(in the rows, 128 means zero)
Named moves, each a turn or a mirror, and the order they were made in; the first pair answered
move F:
[123 142 129 142 126 106 140 135 150 118 127 126 120 142 116 122]  ->  [115 144 125 141 124 106 143 130 148 117 125 128 124 131 118 115]
[103 145 113 138 125 113 139  97 142 106  94 159 125 149 140 169]  ->  [106 146 115 138 127 113 137 100 144 106  95 158 123 155 139 172]
[131  99 123 129 139 156 115  94 115 156 134 133 157 177 147 143]  ->  [109 102 110 127 131 156 122  82 109 156 130 139 167 149 148 127]
move Z:
[145 127 100 128 144 126 122  78 123 168 136 145 155 142 116 136]  ->  [100 122 112 136 147 130 130  71 123 157 133 155 143 141 121 121]
[119  97 132  94 139 148 113 122  97 116 101 143 100 106 135 128]  ->  [153 101 123  86 136 144 109 127  97 124 103 137 108 107 131 140]
[180 132 147 131 110 138 132 104 129 154 136 129 157 110 144 143]  ->  [102 121 168 147 115 146 143  90 130 134 131 145 137 107 153 116]
[157 144 140 130 132  96 115 120 175 151 166 111 115 166 131 131]  ->  [103 136 155 141 137 103 124 111 175 138 162 122 101 164 136 113]
move Q:
[129 138 101 109 139 131 127 153 116 133 146 137 142 143  96 135]  ->  [111 130 128 123 147 137 122 159 127 120 140 141 124 161 103 136]
[141 126 148 136 123 115 123 124 137 154 117 144 142 136 132 109]  ->  [145 128 143 132 123 114 125 124 135 156 118 144 143 134 130 110]
[125 118 142  93 151 168 117 102  99 144 127 126 124 113 137 129]  ->  [123 117 146  93 153 168 118 103  99 143 128 124 121 119 138 130]
move P:
[135 130 139 145 137 117 107 106 140 154 126 123 129 146 133 148]  ->  [138 129 143 145 138 120 104 107 138 153 124 120 128 145 135 149]
[161 127 106  83 131 156 116 145  95 112 152 105 126 114 111 138]  ->  [129 144  80  96 129 119 144 129 101 129 167 116 134 131  87 124]
[145 126 139 105 101 149 116 113 106 121 130 123 133 112 136 118]  ->  [119 140 117 116  98 119 139 100 111 135 143 132 140 125 115 107]
[141 120 161 141 111 142 131 140 128 128  98 113 129  97 105 145]  ->  [114 134 140 151 109 111 153 127 135 143 109 122 136 109  85 134]
move C:
[152 145 120 135 108 150 120  96 138 141  87 146 160  85 149 126]  ->  [174 143 108 110 105 154 123 111 117 136 104 134 157  80 142 130]
[ 65 160  86 149 120  77 162  95 115 157 151 150 165 132  94 104]  ->  [ 82 109 173 159 159 173  87  77 120 151 105 156 148 137 168 141]
[137 111 156 127 135 148 136 137 143 108 143 142 110 155 130 146]  ->  [138 124 131 117 124 126 155 146 136 109 160 138 113 152 110 138]
Pairs:
Each pair is two moves apart.
[ 88 117 129 132 118 144 110  91 113 122 129 123 126  95 152 130]  ->  [100 114 121 113 118 147 113  99  97 121 145 117 123  94 147 134] => P, C
[ 72 135 121 147 108 114 160  98 136 126 118 139 140  95 108  91]  ->  [160 120 165 137 134 125 132 153 146 126 140 112 104 188 105 154] => F, C
[118 129 119 123 121 143 118 106 117 135 107 127 124 117 154 122]  ->  [121 136 101 110 114 130 131 113 107 135 125 122 124 117 139 119] => C, P
[165 116 168 135 138 153  92 123 153 140  96 118 117 143 142 152]  ->  [ 94 133 121 139 118 129 126  81 141 151  94 140 144  87 129 103] => F, P
[107 130 112 116 141 143 130  91 100 148 151 145 142 120 120 122]  ->  [120 119 132 116 145 167 111  96 102 139 138 141 138 114 139 130] => C, P
[139 139 120 123 108  96 132 160 128 125 146 117 110 144  92 161]  ->  [144 117 159 132 125 138  99 150 134 123 123 122 104 149 126 176] => C, C
[144 116 161 144 123 141 108 137 152 156  97 149 134 171 139 137]  ->  [171 115 138  93 115 145 122 168 109 143 135 127 123 160 122 139] => Z, C
[147 127 105 129 146 151 116  91 117 168 147  91 118 138 137 130]  ->  [109 124 107 134 144 154 123  80 114 160 144 101 115 125 141 112] => F, Z
[166 142 104 115 115 131 118 138 126 113 132 118 146 110 103 116]  ->  [134 126 148 134 135 139 115 152 140  97 135 121 109 164 108 125] => Z, F
[103 121  94 127 149 127 126 105 138 165 161 180 135 145 106 156]  ->  [116 101 122 110 160 163 107 121 123 149 160 171 115 150 125 169] => Q, C
[131 123 126 114 151 143  85  97 133 131 110 132 146 156 145 159]  ->  [111 147  93 126 135  96 119  97 143 137 121 136 156 156 114 139] => C, C
[110 138 111 139 122  92 155 149 139 134 160 133 103 192  86 145]  ->  [151 106 149 104 113 183 102 162 112  89 117 116 100 100 149 146] => F, P
[118 132 126 126 127 140 127  95 130 143 115 153 142 122 136 108]  ->  [151 124 148 123 135 151 113 114 136 139 115 143 130 149 141 129] => P, F
[144 134  95 144 119 104 144 114 119 154 139 115 148 134 107 139]  ->  [105 101 147 148 140 160 117 102 113 135 121 124 124 133 146 139] => Z, C
[ 67 161 125 147 105  93 161 115 142 105 120 124 134 120  97  93]  ->  [ 48 141 153 158 133 122 139  89 143 120 113 138 129 143 122 107] => C, P
[105 111 110  73 141 141 134 109  88 142 131 138 146 112 140 114]  ->  [ 88 109 127  98 149 144 126  92 109 146 111 151 148 117 152 112] => C, C
[149 143 113 130 114 122 126 138 135 136 104 133 162 100 127 140]  ->  [158 143 121 137 118 117 124 144 144 138 105 132 158 121 125 150] => F, C
[124 117 157 133 163 124 119 138 129 131 144 121 114 184 128 147]  ->  [135 127 136 121 154 106 134 148 121 133 159 115 118 182 111 145] => Z, C
[119 107 126 143 126 146 123 138 134 127 127 127 112 130 137 138]  ->  [122 120 107 146 123 123 135 133 138 142 136 129 121 139 121 138] => Z, P
[107  98 116 160 161 155 127  86  87 167 105 147 150 123 138 127]  ->  [140 101  92 117 152 155 137 115  55 157 135 126 145 111 121 132] => P, C
[185 162 122 127 134 133 130 155 129 130 122 132 137 150 141 148]  ->  [119 139 145 109 141 164 138 158  99  99 135 136 103 140 153 126] => Z, C
[108 103 136 136 105 155 124 121 128 110 103 146 127  76 153 129]  ->  [155 127  93 127  89 114 140 133 131 127 118 134 149  78 122 134] => Z, C
[ 90 131 134 142 147 107 160 133 135 134 133 119 104 136 121 129]  ->  [133 135 137 156 150 106 142 126 156 153 116 119 122 142 129 150] => Z, C
[151  94 151 120 151 137 113 161 146  94 135 138 130 151 130 140]  ->  [107  99 120 111 134 140 129 133 126  91 128 149 150  84 131 103] => F, C
[132 132 124  81 126 118 124 154  95 101 190  95 106 124 134 120]  ->  [ 83 160 105 140 115  69 145 114 143 125 161 123 135 122 122  93] => C, Q
[ 59 112 151 147 159 124 126 116 143 132 145 138 100 195 134 130]  ->  [ 51 105 117  91 143 154 132 108  86 119 159 132 111 116 142 106] => C, F
[170 127 109  96 131 137 114 113 101 154 153 125 160 119 118 147]  ->  [178 122 137 119 127 155  93 116 127 139 118 125 161 103 142 148] => C, P
[129 112 157 125 122 165 111 149 131 113 112 118 118 115 157 121]  ->  [129 131 116 103 103 130 143 161 114 112 139 111 124 101 125 105] => F, C
[111 120 107 112 141 136 137  95  99 177 138 136 138 137 117 128]  ->  [128 105 133 113 147 166 114 101 102 166 119 132 132 128 142 137] => C, P
[156 113 138 118 155 148 102 121 119 145 136 130 131 163 136 159]  ->  [133 120 123 127 156 126 117 108 123 158 147 138 136 176 122 152] => P, C
[136 121 109 109 118 134 122 132 127 129 119 140 151  87 122 110]  ->  [119 120 119 128 125 134 117 118 140 135 106 149 155  93 129 109] => P, C
[107 135 101  99 108 125 137 111 110 133 116 137 152  65 122 102]  ->  [120 119 124  92 119 158 114 112 103 129 108 134 146  64 145 116] => C, C
[146 135 138 112 139 135 114 120  94 128 129 139 123  86 131 109]  ->  [148 156 121 129 132  90 138 132 114 135 143 138 123 121  99 108] => F, C
[179 146 172 169 131 119 122 156 168 145 111 122 127 164 139 150]  ->  [128 146 146 155 107 144 129 121 141 130  86 134 153  57 161 101] => F, P
[126 136  92 129 115 109 137  95 126 154 122 143 150 115 124 116]  ->  [150 115 135 136 137 145 103 100 136 152 108 141 136 143 151 145] => C, F
[105 156  98 114 126 138 143 135 109 126  83 162 143 130 124 135]  ->  [138 147 122 110 134 155 124 154 112 119  79 151 132 147 135 157] => P, F
[141 113 136 128 145 169 126 100  93 135  97 142 145  81 137 119]  ->  [150 131 102 115 128 136 151 113  85 139 119 134 151  78 108 110] => Z, C
[109 107 151 137 115 159 130 134 121  91 118 145 121  84 166  87]  ->  [167 144  98 143  92  98 149 142 141 120 127 136 156  90 127  95] => Z, C
[145 137  72 116 108 116 148 109  94 136 130 136 148  90 124 101]  ->  [160 115 155 149 140 128 122 153 134 113 125 129  92 191 135 142] => F, Q
[ 89 114 156 140 135 139 123 122 125 109 102 147 118 137 145 127]  ->  [ 94 117 157 145 139 129 126 126 130 114 108 147 115 158 137 134] => P, F
[167 120 140 132 130 133 110 118 131 144 123 127 143 151 138 151]  ->  [100 125 135 149 133 115 134 101 136 146 130 145 137 159 127 128] => P, Z
[148 127 106 113 109 151 115 137 130 134 101 133 160  85 164 122]  ->  [ 89 110 150 135 128 161 118 142 141 113 102 142 123 124 170 116] => F, Z
[134 108 131  97 148 166 103 114  99 139 136 130 130 137 144 148]  ->  [158 117 116  85 129 155 112 138  94 124 141 116 131 118 134 142] => C, P
[112 128 147 139 140 138 125 106 147 130 120 139 127 144 126 131]  ->  [114 125 149 135 138 147 119 105 143 125 116 138 128 133 132 129] => F, P
